128 stands for zero in the data rows.
Some points:
[ 69 182 165 125 111  29 123 123  99 103 151  26 155  67  83  66  64 101 140
 157  89 214 187 154 198 150 120 118  97 122 127 105 161 104 149  92  76 145
 218 249   0 175 161 119 115 115 163 142 184 128  80 104  92]
[154  91  85 137  65  99 132 131  68  66  97 110 173 172 159 189 173 157 174
 173 101 210 124 156 153 131 110 128 152 167 186 166 124 128  63 147  98  85
 224  83 164 185  72 253 127 138  51  99 146 208 141 113 151]
[156 136 143 169 204 205 172 129 113 143  94 104 185 143 101 158 138 107  90
 167 117 184 176 158 120 138 114 132  34 123 105  85 102 168 128  44 146 124
 184 148 100  92 107  87 167  79 200 104 134  76 169  87 103]
[137 112 166 140 101 105  68 100 111 167 112 106  82 120 116 127  94 116 164
 103 151 143  79 188  90  80 182  89 173 116  39 155 169 172  60  92 110 144
 110  32 138 116 135  28 169 238 172 143 101 149 172 130  53]
[174 159  78 190 168 241  83  90  75 194 120 131  84 115 185  13 137   9 135
 140 153  56  68 215 127 118 146 112 120  89 152 116 206 102 127  30 100 112
  68 162 136 168 149 113  54 213 163 126 150 146 119 126 137]
[108 161  63 140 167 169 191 112 119 148  45 112 144 151 148  71 127 122 118
  84 121 131  87 117  90 175  44 131 163 197 167 159 116 136 147 102 103  55
 119 245  96 199 127  35 137 123 151 157 187 109 106 129 171]
[ 83 151 143 140 134 176 141 121  74 167  83  88 142 169 142 153  59  95  85
 154 139 171 150 123 138 194 104  82 109 181 112  67 122 170 194 140 176 154
 162 163 147 122  96 100 143 103 133 120 141 137  96 141 126]
[140 126 145  75 208 159 130 165  69  93 131  48 144  99 142 138 168 241  84
 224 135  59  73 122 127  91 134  94 222  65 155 180 137 150 140 157  92 176
 159 100 111 101 123 145 123 128 124 118 126  31  50 181 204]
[ 97 106 192 123 220 102 135 125  98 180 124  51 152 117 171 180 199 113  72
  82  89 142 147 113 147 155 108 104  80 151 106  99 116 138 121 135  63 135
  84 177  82  50 163 159 118 108  94 122 130 153 125 135 107]
[143  81  82  92  84  56 120 163 153 104  92 120 144 196 195  88 111 114 152
 101 162 162 120  82 161  98 127 159 168  63 151  53 116 187  41  25 200  52
  95 113 113 126 140  60 114  88 144 122  72 111  96 174 118]
[174 146  69 132 124 115 135 130 104 120 123 121 211  38 145 170 154 141  53
 151 104  85 226 114 129 103 133 118 111 127  93  95 137 170 126 135 124 127
 172 152 213 100 210 155 146 181  63 172 157 159 112 168  85]
[136  51 133  60 121 167 209 112 127 108 117 194  72 117 152 162 138  68 131
 124 164 122 154  78 121 123 115  99 137  70 133 126  67 135 155 147  73 141
 155 120 133   4 155 178 129 167 176 163 105 145 128 116 165]
[162 184 167 102 126 144 124 193 122  99 152 168  80 170 139 117  96 171 129
 151 110 199 114  87 153 117 188 186  55 141 129 123 175 158 232 162 174  56
 111 218  40 134 132 139 143 197  72 107 117 157 129  71 133]
[149 150  75  81 154 111 129  97 158 142 183 174 126 165 112  66 130 139  83
  28 159 126 128 140  75 170  94  48 185 179 186  75  96  82 143 129 157 154
 134  81 124 124 133 131  39 177 184 129 143 136 136 145  93]
[ 93  53 165  69 171 173 130 106 183 118 103 129 119  81 141 212 128  63 196
 106 158 100  99 141  62 143 208 249 145 134  45 137 139  71 166 140 146 134
  88  59 152 187 106 129 144 149 108 198 155 108  83  65  86]
[111 173 125 149  58 165 138 123 151  89  89 108 136 131 166 146 153 139  96
 148 169 179 137 175 172 144 108 210  82 146 122 129 164 132 137 145 172 167
  64 119 159 134  92 131 108 135 164 173  62 149 121 113 139]
[124 181 191 155 135  87 157 148  70 169 165 165 177  97 166 114 116 153 151
 153 154 127 151  43  40  95  95 102 113 149  98 164 171 104  93  87 130 111
  70  62 147 146 154 136 142 121 158 124 120 174 121 126 155]
[105  78  79 139 198 170 166 158 116 119 144  57 135 103 146 162 172  94  90
 125 156 140 141 122 130 115 109 117 127 176  69  70 107 155 152 178 114 134
 124 155  76  53 116 109 188  77 149 109 131 205 171 142 111]
[127 151 113 124 101 140 133  41 140 113 121 120  76 107 225 212 204 182 154
 186 135 100 109  94 144  68 188 109 197  42 143 133  48 142 211 156 104 134
 157 150 179 139 154 171 104 121 145  66 178 111 111 158  93]
[ 92 122  75 166  89 119 125 114 129 128  54 114 147 197 104 133 176 102  99
 176 153 176 154 115 140 160 134 217 166  88 120 142 179 128 127 171 149 156
  85 102 151 178 125 136 125 110 118 116  77 144 142  94 123]
[137 135 138  98 185 149 124  93  96  84  95  18 123 121 113  16 108 209 147
 109 159  94 151 148  95 120  83  47 132  63 159 126 175  84 135 209 114 145
 163  96 131 102 109 163 125 113 136 121 124  29  87  60 132]
[167  49 181  97  99 135  67  96 149  86 146 154 123 116  75  88 120 114  58
  54 181  72 125  88 142 113 102 129 192 159 131 116 104 150 167  59 127 113
 125 109 118 148 110  90  56 194 189  94  92 126 185 182 141]
[ 87 151 147 130  84 131  79 183 116 131 112 143 102 135 147 128 149 137 132
 117 133 184 170 168 116 159 105 188 112  54  91 160  79 108  61 143 209 163
  59  48 135 148 115  92 191 198  98 116 173 130 128 105 151]
[178 109 102 157 197 147 131 102  79 132 164 160 151 184 146 127 104  93 134
 144  99  91 161 142 191 190 133 116 195 116 153  91  91 109 127 132 149  93
  80 158 156 146 112  84 130 135 162 177  55  47 129 187 117]
[103 119 159  86 156  85  48 141 196  84 115 156 114 157 149 201 148  67 214
 117  60  91  71  70  81 133 124  55  38 169  64 186 202 127 110 151 170 188
 191  87 166 208 116 160 147  35 114 184 170  77 128 138 121]
[ 84  71 158  82 122  81  92 136 118 122 165  98 114 211  71 109 126 142 195
 183  71 112 183  53 120  55 133 178 172 134 129 139  97 104  64  88 121 138
  97 108 195 137 114 101  71 107 179 162 153 184 204  77 138]
[ 93 103 104 181 120  73 116 112 239 207 153 146 111  78 159 124 121 168 118
 115  71 134 182 135 200 111 101 180 105 237 164 123 159 103 144 128  84 164
 124 132 120   0 184 149 192 107 113  75 143  63 109 136 131]
[108 124  69 157  91 111 120 122 149 153  95 104 111 222 103 145 123 161 149
 149 123 188 150 152 118 150  94 255 141  42  89 135 124 134 161 128 118 132
  64  73 135 197 100 188 109 106  81 144 140 118 177 147 145]
[113 136 170 195 104 197  87 147 226  27 147 148 192 141  74 111 128  54 204
 102  71 106  16 108  57  96 171  59  50 117 114 205 146 125 129 139 113 181
  54 163 146 113 150 117 138  71 131 106  92 173  86 192 164]
[151 138  93 145 119  82  61 163 109 127 110 150 127  96 119 182 192 177  75
 157 155  87 142 150  72 135 137 100 167 138 148 110  91 169 159 101  87  87
 150 177 147  93  95 217 179 127 123 145  96 159  93  92  97]
[117 185 143 123  77 186 144 164 164 167 161 139 170 190  83 133 183 124 138
 146 137   0 115  78 137 119 115  84  42 121  77 147  65 131  54 162 117 110
 175 102 109 155  99 104 150 121 122  80 112 144 117 154 150]
[189 152 120  96 143 172 145 143 119 147  71  95 149  70 100 145  83 132 151
  70 136 123 153 104  96 172 124  64 199 156 161  54 150 153 106 167 128 178
  67 155 125 162 112 145  58 117 173 102 163  93 163 156 206]
[103 101 123 205 143  58 121 135 164 255 153  97  76  87  85 107 154 107 156
 143 159 190 101 124 144 146 146 107  31 119 185 184 103 176  74 123 198 124
 118 110 129 157 148  55 108 214  75 138 127 134  87 119 151]
[163 107 120 123 104 197  99 169  58 133 151 154 145 118 118  98 109 174 221
  67 106  80  79  74 121 117 181 146  81  98 169 207 161  84 175 113 167 222
 133 184 180 144 106 136 171  88  72 148 109 114 146 184 123]
[ 61 164 172  78 137 115 127 140 111  78 143 150  87 135 123  85 197 201 126
 100 136 147 144 161 166 217 218 200  83 102 157 123 150 126 136 114 167  75
  88  73 128 166 133 148 195 138 125 153 143 190 113 115 175]
[ 91 195 133  72 113  64 152 140  88  99 169 151 114 104 104  75  82 106 117
 184 191 146 133 175 170 168  94 163  75 172 143 129 147 158 141 185 124 155
 126 172  81 152 144 153 163 128 190  75 145  98 110 115  40]
[129 153  90 148 166 140 155 144  94 204 104 168 145  61 126  39 122  64 124
  98  89 118  75 128 135 103 144 125 175 172  91  88  74 134 138 124 176  40
 143 170 143 177 102 105  83 108 218 144  95  94  97 137 193]
[200 124 128  78 161 115  74  75 100 163 190 148 188 155 130 201   0  80 162
  86 101   0  71 213 101  22 112 196 184 150 203 159 145  27 112 146 130 141
 146 149 175 184 167  28 134 134 129  98 120 189 214 139 186]
[196 149 148  90  87  53 199 134 180 136 133 157  75 134 128  58 143 133  86
  91 185 136 129 179  87 247  90 107 125 157 125 100 128  75 143 109 119 201
 199  96 129  88 142  95  68 125 132  92 114 155 230 153 108]
[ 80 210 165 196 136 167 142 213 255  34 209 182  85 119 136 139  79  57 116
  60  59 164 170 136 142  88 190  12 153 181 188 190  79 187 136 121  85 131
 160  67  97 166 137 164 130  95   0 134 107 108 184  54 146]
[163 107 131 159 144 135 119 179 156 112  84 157 112  73 107 222 141 237  77
 144 117 162 101 118 180  73 170  90 138 127 131 112 155  80 132 119  62  28
 215 182 121 105  60 202 158 143  70 154 146 174 130 200  39]
[160 136 140 185  54   6 179 101 166 141 209 143 132  84 129 112  57 152  41
 139  68  76 147 142 216 107 116 132 152 126 140 130 170 131 167 193 116 127
  94 145  85   0 158 144 137  55 130 113 176  85  42  38 106]
[113 123 114  98 112 145 158  41  76  74  80 197  99 123  74 192 107 126 193
 137 163 107 117  84 144 147 115 178 160  95  67 131  74 101 150 139 102  83
 180 108 131  11 158 150  57 113 115 137 141  97 157 115  99]
[108   0 132 146  36 154 152  77 117 161 173 169 105 162  96 115 123 190 104
 190 144 212 122 165  83  76  76 109  94 102 116 109 110 121   3 126 143 117
 100  78 109 165 112 127 147  90  58 130  78 117 107 120 126]
Along one direction, these points spread out more than along any other. Take the direction at right angles to it along which they spread out most. Go by this last direction. How many in every 100 of the points above lie lower along it than each point below? Answers are rounded to whole numbers. More than half of the points above lie lower than the first one.
[178 109 102 157 197 147 131 102  79 132 164 160 151 184 146 127 104  93 134
 144  99  91 161 142 191 190 133 116 195 116 153  91  91 109 127 132 149  93
  80 158 156 146 112  84 130 135 162 177  55  47 129 187 117] 84
[149 150  75  81 154 111 129  97 158 142 183 174 126 165 112  66 130 139  83
  28 159 126 128 140  75 170  94  48 185 179 186  75  96  82 143 129 157 154
 134  81 124 124 133 131  39 177 184 129 143 136 136 145  93] 91
[163 107 120 123 104 197  99 169  58 133 151 154 145 118 118  98 109 174 221
  67 106  80  79  74 121 117 181 146  81  98 169 207 161  84 175 113 167 222
 133 184 180 144 106 136 171  88  72 148 109 114 146 184 123] 27
[ 97 106 192 123 220 102 135 125  98 180 124  51 152 117 171 180 199 113  72
  82  89 142 147 113 147 155 108 104  80 151 106  99 116 138 121 135  63 135
  84 177  82  50 163 159 118 108  94 122 130 153 125 135 107] 61
[ 93 103 104 181 120  73 116 112 239 207 153 146 111  78 159 124 121 168 118
 115  71 134 182 135 200 111 101 180 105 237 164 123 159 103 144 128  84 164
 124 132 120   0 184 149 192 107 113  75 143  63 109 136 131] 52
[113 136 170 195 104 197  87 147 226  27 147 148 192 141  74 111 128  54 204
 102  71 106  16 108  57  96 171  59  50 117 114 205 146 125 129 139 113 181
  54 163 146 113 150 117 138  71 131 106  92 173  86 192 164] 23
[156 136 143 169 204 205 172 129 113 143  94 104 185 143 101 158 138 107  90
 167 117 184 176 158 120 138 114 132  34 123 105  85 102 168 128  44 146 124
 184 148 100  92 107  87 167  79 200 104 134  76 169  87 103] 70
[111 173 125 149  58 165 138 123 151  89  89 108 136 131 166 146 153 139  96
 148 169 179 137 175 172 144 108 210  82 146 122 129 164 132 137 145 172 167
  64 119 159 134  92 131 108 135 164 173  62 149 121 113 139] 32
[ 93  53 165  69 171 173 130 106 183 118 103 129 119  81 141 212 128  63 196
 106 158 100  99 141  62 143 208 249 145 134  45 137 139  71 166 140 146 134
  88  59 152 187 106 129 144 149 108 198 155 108  83  65  86] 14
[196 149 148  90  87  53 199 134 180 136 133 157  75 134 128  58 143 133  86
  91 185 136 129 179  87 247  90 107 125 157 125 100 128  75 143 109 119 201
 199  96 129  88 142  95  68 125 132  92 114 155 230 153 108] 82
[154  91  85 137  65  99 132 131  68  66  97 110 173 172 159 189 173 157 174
 173 101 210 124 156 153 131 110 128 152 167 186 166 124 128  63 147  98  85
 224  83 164 185  72 253 127 138  51  99 146 208 141 113 151] 0
[151 138  93 145 119  82  61 163 109 127 110 150 127  96 119 182 192 177  75
 157 155  87 142 150  72 135 137 100 167 138 148 110  91 169 159 101  87  87
 150 177 147  93  95 217 179 127 123 145  96 159  93  92  97] 41
[162 184 167 102 126 144 124 193 122  99 152 168  80 170 139 117  96 171 129
 151 110 199 114  87 153 117 188 186  55 141 129 123 175 158 232 162 174  56
 111 218  40 134 132 139 143 197  72 107 117 157 129  71 133] 30
